Turns, then the turns between two rows, first turn first; the first pair answered:
Z945:
-2.17  +1.54  +2.51  +0.16  +1.54  +0.91  -0.64  -1.14  +0.73  +0.49  +1.56  -0.21 -> -1.51  +1.21  +2.58  +0.48  +1.04  +0.99  -0.62  -1.29  +0.82  +0.68  +1.91  -0.84
-0.91  +0.65  +0.02  -0.02  -0.01  -1.78  -0.09  -0.28  +0.36  -0.68  +1.34  -0.48 -> -1.45  -0.05  -0.05  -0.05  -0.48  -1.38  +0.10  +0.24  -0.12  -0.60  +0.95  +0.08
-0.95  -1.54  +0.26  -0.36  +0.26  +1.88  +1.27  +1.52  +0.96  +0.49  +0.24  +0.50 -> -0.20  -0.39  -0.51  +0.04  +0.82  +2.51  +0.15  +0.99  +0.94  -0.47  -0.13  +1.15
Z553:
-1.65  -0.92  +0.23  -0.10  +0.83  -2.86  +0.49  +0.90  -0.20  -0.43  +0.97  -0.66 -> +1.43  -0.38  +0.24  +0.85  +1.62  -1.17  +1.31  +0.41  +0.43  +0.65  +1.73  -0.93
-0.39  -1.35  +1.58  +2.08  +0.14  +3.20  +4.25  +3.11  -1.00  +1.41  +1.37  +2.04 -> -1.45  +1.13  -1.46  +3.80  +3.59  +2.86  +0.52  +2.23  +0.75  -1.71  +0.19  +1.89
+2.46  -0.89  +1.46  -1.76  -2.16  +0.51  +0.98  -2.17  -1.28  +0.58  +0.58  -1.56 -> +0.88  +1.67  -1.06  -0.21  +0.21  +0.22  -2.41  -2.91  -0.30  -2.14  -0.55  -1.38
+1.65  -0.10  +1.43  +1.33  -0.02  -0.93  -1.00  +0.43  +0.82  +1.76  +0.33  -0.45 -> +0.65  +0.51  +0.74  +0.97  +0.38  -1.73  -1.92  +0.80  +1.10  +0.88  -0.22  -0.10
Z488:
-1.12  -0.28  -4.76  +1.71  +3.49  +3.75  -0.93  +0.06  +2.11  -1.13  -0.42  +0.22 -> +1.23  -0.03  -4.30  +1.86  +3.53  +4.68  -1.46  -0.60  +2.69  -0.31  -0.45  +0.15
-1.85  -0.45  -2.29  +0.88  +1.82  +0.13  +0.18  +0.61  +1.14  -0.69  +0.81  +0.24 -> +2.15  +1.35  -0.72  +1.29  +2.01  +0.45  -0.38  -1.20  +1.80  -0.89  +0.33  -0.55
-0.01  +2.59  -0.46  -0.84  -0.17  -1.47  -3.40  -0.69  +0.67  -2.74  -2.12  +0.35 -> +3.11  -1.57  +0.56  -1.13  -1.53  +2.10  +1.83  -0.17  +0.28  +2.75  -0.84  +0.64
+3.00  +1.78  -1.33  +2.15  +4.05  -1.30  +2.04  -0.91  +3.10  -1.48  +3.71  -0.89 -> +0.60  -0.64  -2.07  +1.67  +3.84  -0.86  +4.43  +0.70  +1.80  +0.43  +4.41  -0.23
Pairs:
Each pair is 2 to 3 turns apart.
+1.26  -1.79  +3.65  -0.83  -2.91  +1.01  +0.83  -2.35  -1.19  +0.98  -0.03  -0.88 -> -2.83  -0.60  -2.21  +1.39  +2.28  +2.83  -0.49  -1.88  +0.87  -1.20  -0.41  +0.25 => Z553 then Z488 then Z553
+2.80  -0.98  +2.31  +0.43  -1.00  -0.66  +2.34  -1.09  +3.54  +1.77  +1.82  -1.73 -> -0.89  -2.27  +3.22  -1.30  -2.91  -2.88  +2.01  +0.45  +1.52  +1.30  +0.79  -1.29 => Z553 then Z553
+1.78  +0.89  +0.89  -1.41  -2.86  +2.00  -4.81  -2.16  +0.35  -2.01  -3.46  -1.55 -> +1.18  -0.50  -3.32  +0.47  +0.59  +5.68  -2.86  -1.82  +2.14  -0.46  -2.66  -0.48 => Z488 then Z553
+2.19  +0.58  +2.38  -1.17  -2.92  -0.68  -1.12  -0.54  -0.60  -0.45  -0.30  -0.70 -> -1.88  -1.35  -2.60  +0.73  +0.74  +1.36  +1.18  +1.04  +0.49  +0.08  +0.77  +0.93 => Z488 then Z553 then Z488
+4.66  +1.88  +0.64  +1.42  -1.33  +3.09  -2.41  -3.07  +1.95  +1.31  -1.20  -0.08 -> -5.88  -1.86  -0.10  -0.48  -3.85  -2.04  -1.06  +2.13  -1.68  +0.79  -0.88  +0.53 => Z553 then Z553 then Z488
+1.40  -1.86  +1.16  -1.27  -1.26  -1.21  +1.74  +0.28  -0.75  +2.66  +0.60  -0.50 -> -2.20  -1.10  +0.51  -1.54  -1.50  -3.06  -0.49  +1.22  -1.44  +0.82  -0.82  +0.05 => Z553 then Z553
-0.74  -3.06  -1.28  -0.28  -1.06  +1.77  +1.56  +0.40  -1.34  +2.44  +0.27  +1.44 -> +0.84  -2.08  +2.38  -1.46  -2.32  -0.35  +1.79  -0.02  -2.10  +1.48  +0.63  -0.37 => Z488 then Z553
+1.01  -1.85  +2.36  +0.30  -3.71  -0.93  +0.87  +1.03  -0.72  +2.22  -0.01  +0.73 -> -0.28  -2.23  -2.06  +1.88  +0.47  +0.90  +1.35  +1.18  +0.74  +2.58  +0.47  +1.67 => Z553 then Z488
+6.44  -1.85  +5.48  -0.63  -2.11  -0.58  +1.03  -2.19  -0.28  -0.61  +0.87  -0.80 -> +3.61  -5.65  +1.46  -0.56  -1.32  +2.94  +4.05  -1.03  -0.53  +2.65  +1.77  +1.23 => Z553 then Z488
-4.56  -1.38  -1.56  +0.85  +0.00  -3.89  +1.69  +1.83  +0.27  -3.07  +2.47  +0.63 -> +5.23  +2.56  +0.74  +1.88  +0.88  +0.57  -0.34  -2.81  +2.43  -1.47  +1.48  -0.40 => Z945 then Z488
+3.94  +1.58  +0.92  -0.27  +0.77  +3.32  +2.01  -2.21  +1.07  +1.71  +1.56  -0.24 -> +0.51  -0.79  +2.91  -3.02  -3.06  +0.45  +3.07  +0.16  -1.84  +2.18  +1.07  +0.30 => Z553 then Z553
-3.09  -2.47  -1.06  -0.86  +0.23  +1.00  +2.16  +2.50  -0.90  +1.53  +1.82  +1.39 -> +4.36  +2.63  +1.05  +0.49  +1.49  +1.34  -1.13  -1.56  +1.92  -0.71  +1.28  -0.34 => Z488 then Z553 then Z553
-4.00  -1.03  -0.66  -1.86  -0.47  -1.05  -1.37  +2.27  -2.27  +2.60  -1.31  +0.13 -> +3.23  +1.81  -0.89  -0.15  +1.65  +2.69  -2.04  -0.92  +0.48  +3.35  -1.53  -0.29 => Z553 then Z553 then Z488
+1.57  -0.49  +3.42  -2.03  -4.27  -2.38  -1.10  +0.04  -0.32  +0.85  +0.56  -0.97 -> +0.43  +0.18  +3.47  -2.08  -4.08  -3.42  -2.09  +0.03  -0.88  -0.42  +0.22  -1.51 => Z488 then Z488
-3.82  -2.44  -1.12  -0.42  -0.81  -1.14  +2.22  +3.02  -2.14  -0.06  +1.06  +0.47 -> +1.88  -2.41  +0.94  -0.49  -1.57  +1.24  +3.92  +1.60  -1.45  +2.91  +1.78  +0.14 => Z488 then Z488
+3.93  +0.60  +0.37  +1.32  +0.10  +2.67  -0.65  -1.54  +2.39  +1.26  +0.88  -1.00 -> -1.44  -1.26  +2.36  -1.57  -3.99  -1.51  -1.02  +1.38  -1.23  +0.63  +0.27  -0.88 => Z488 then Z488 then Z553
-1.43  -1.40  +0.49  -0.77  -2.60  +0.80  +1.12  +0.10  -1.02  +1.37  -1.53  +1.75 -> +1.19  -0.88  -0.58  +0.28  -1.54  +2.54  +1.36  -1.47  -0.33  +1.88  -0.71  +1.51 => Z553 then Z553 then Z553
-5.89  -1.50  -2.37  -0.47  -0.10  +0.39  -3.54  +1.52  -2.08  -0.34  -1.51  +2.62 -> +6.32  +1.20  +1.87  +0.78  +0.03  +3.31  -2.31  -2.80  +0.84  +1.53  +0.29  +1.07 => Z553 then Z488 then Z488
+4.09  +3.34  +0.43  +0.36  +1.49  -0.63  +0.84  -1.86  +2.37  +0.26  +1.70  -1.84 -> -1.02  -0.22  +1.95  -2.17  -2.22  -4.12  +2.95  +1.19  -0.70  +0.88  +2.38  -0.79 => Z488 then Z488 then Z553
+3.24  +2.24  +0.63  +0.80  +0.83  +0.26  -0.98  -1.94  +0.96  -0.16  -0.23  -0.22 -> -0.64  -0.16  -2.96  +1.69  +2.32  +1.10  +0.21  -0.37  +0.88  +0.83  +0.35  +0.99 => Z488 then Z553
-0.81  +1.84  +0.30  +1.03  +2.10  -2.33  -2.58  -0.07  +0.73  -3.29  +0.38  -1.63 -> -2.05  +1.37  -1.43  +0.89  +2.59  -1.13  -2.98  +0.22  +0.87  -3.30  -0.35  -0.45 => Z488 then Z553
